A single turn carries every row of the set below to another of its rows. Some are shown first; where does it send the rows asked next?
j_21: [-0.93 -0.40 -1.31 -1.95  1.09  1.15 -2.49  0.87  1.61 -3.21 -1.69 -0.33
 -1.54 -1.06]
j_348: [-1.16 -0.10 -1.99 -3.10  1.46  0.76 -0.90  0.36  1.95 -2.92 -2.32 -0.46
 -1.82  0.33]
j_634: [-1.03  0.50 -1.15  2.30  0.31  0.72 -0.16 -0.35 -1.87  1.54  0.60 -2.01
  0.69 -2.96]
j_367: [-3.52 -1.39 -2.47  1.19 -1.59 -0.34  0.04 -0.25 -0.92  2.04  0.28 -2.14
  1.21 -1.05]
j_290: [ 2.76 -1.24 -0.55 -0.54  0.76 -2.47 -1.46 -0.79  0.09 -0.04  1.60  1.18
  2.71  0.06]
j_333: [ 1.83 -0.87 -0.15 -0.25  0.38 -2.25 -0.46 -0.87  1.82  1.89  1.45  0.04
 -1.60  4.38]
j_526: [-1.31  0.60 -0.60  3.08  0.07  1.01 -0.59  0.09 -1.40  2.80  1.05 -2.41
 -1.48 -1.33]
j_382: [-3.51 -1.50 -2.28  1.70 -1.96 -0.26 -0.34  0.03 -0.62  2.53  0.60 -2.36
  0.12 -0.92]
j_141: [ 2.56 -1.44  0.71  0.56  0.06 -2.07 -3.15  0.06  0.45  0.63  2.35  0.61
  0.75  0.49]
j_110: [-1.73  0.72 -0.99  2.36  0.27  1.01  0.95 -0.41 -0.47  3.39  0.53 -2.71
 -2.75  0.63]
j_520: [-0.95 -0.54 -1.83 -2.77  1.41  0.84 -1.64  0.46  1.70 -3.27 -1.83 -0.25
 -0.99 -0.79]
j_825: [-1.33 -0.40 -1.17 -2.05  1.05  1.33 -2.35  0.64  2.22 -2.18 -1.53 -0.95
 -3.32  0.37]
j_483: [ 2.00 -0.61 -1.50 -1.36  1.04 -2.39  1.17 -1.51  1.52  0.97  0.61  0.65
  0.31  4.15]
j_254: [ 2.33 -0.96 -1.53 -1.42  0.92 -2.75  0.62 -1.32  0.72 -0.21  0.79  1.15
  2.45  1.81]
j_13: [-1.42 -0.16 -1.64 -2.59  1.20  1.09 -1.10  0.38  2.36 -2.30 -1.94 -0.80
 -2.78  0.90]
j_982: [-1.38  1.01 -2.79  0.82  1.28  0.40  3.16 -1.41 -1.18  1.74 -0.47 -2.04
  0.68 -0.11]
j_168: [ 3.63 -0.16  0.89 -2.71 -0.41 -2.13 -0.10  1.65  0.77 -1.33  0.04  0.12
 -1.03 -0.20]
j_914: [-1.07 -0.52 -0.95 -1.64  0.90  1.29 -3.04  1.08  1.75 -2.55 -1.38 -0.51
 -2.54 -0.63]
j_854: [ 3.55  0.09  0.77 -2.74 -0.35 -2.06  0.53  1.47  1.51 -0.50 -0.08 -0.08
 -2.67  1.51]
j_917: [-3.88 -1.19 -3.19  0.62 -1.44 -0.25  1.18 -0.46 -0.36  2.40  0.05 -2.27
  0.53  0.26]
j_289: [-3.60 -1.42 -2.47  1.50 -1.71 -0.25  0.05  0.04 -0.37  2.65  0.39 -2.32
 -0.54  0.17]
j_660: [-1.08  0.70 -2.32  1.27  0.88  0.53  1.71 -1.01 -1.92  1.22 -0.11 -1.69
  1.79 -2.10]
j_340: [-1.73  0.88 -2.21  1.37  0.85  0.90  2.58 -1.18 -0.49  2.83 -0.45 -2.51
 -1.47  1.11]
j_741: [ 3.52 -0.04  1.12 -2.32 -0.43 -2.11 -0.30  1.74  1.33 -0.56  0.00 -0.10
 -2.55  0.76]
j_885: [ 2.14 -1.26  0.82  0.56  0.05 -2.03 -2.62 -0.15  1.43  1.50  2.22  0.23
 -1.43  2.65]
j_455: [ 3.66 -0.09  1.25 -2.28 -0.66 -2.24 -0.47  1.70  0.93 -0.85  0.27 -0.01
 -1.86  0.02]
j_295: [ 3.74 -0.04  0.64 -2.93 -0.09 -2.35  0.81  1.33  0.73 -1.30 -0.38  0.11
 -0.88  0.53]
j_608: [-4.03 -1.34 -2.76  1.00 -1.43 -0.25  0.76 -0.53 -0.35  2.68  0.17 -2.36
 -0.33  0.43]
j_994: [-3.70 -1.32 -3.14  0.84 -1.38 -0.45  0.97 -0.44 -0.66  2.06  0.07 -2.19
  1.06 -0.79]
j_640: [ 3.58 -0.15  0.45 -3.30 -0.13 -2.33  1.27  1.31  1.26 -0.73 -0.44 -0.06
 -1.74  1.11]

j_640 turns into j_295
j_914 turns into j_825
j_254 turns into j_290
Now these:
j_340 turns into j_982
j_367 turns into j_382

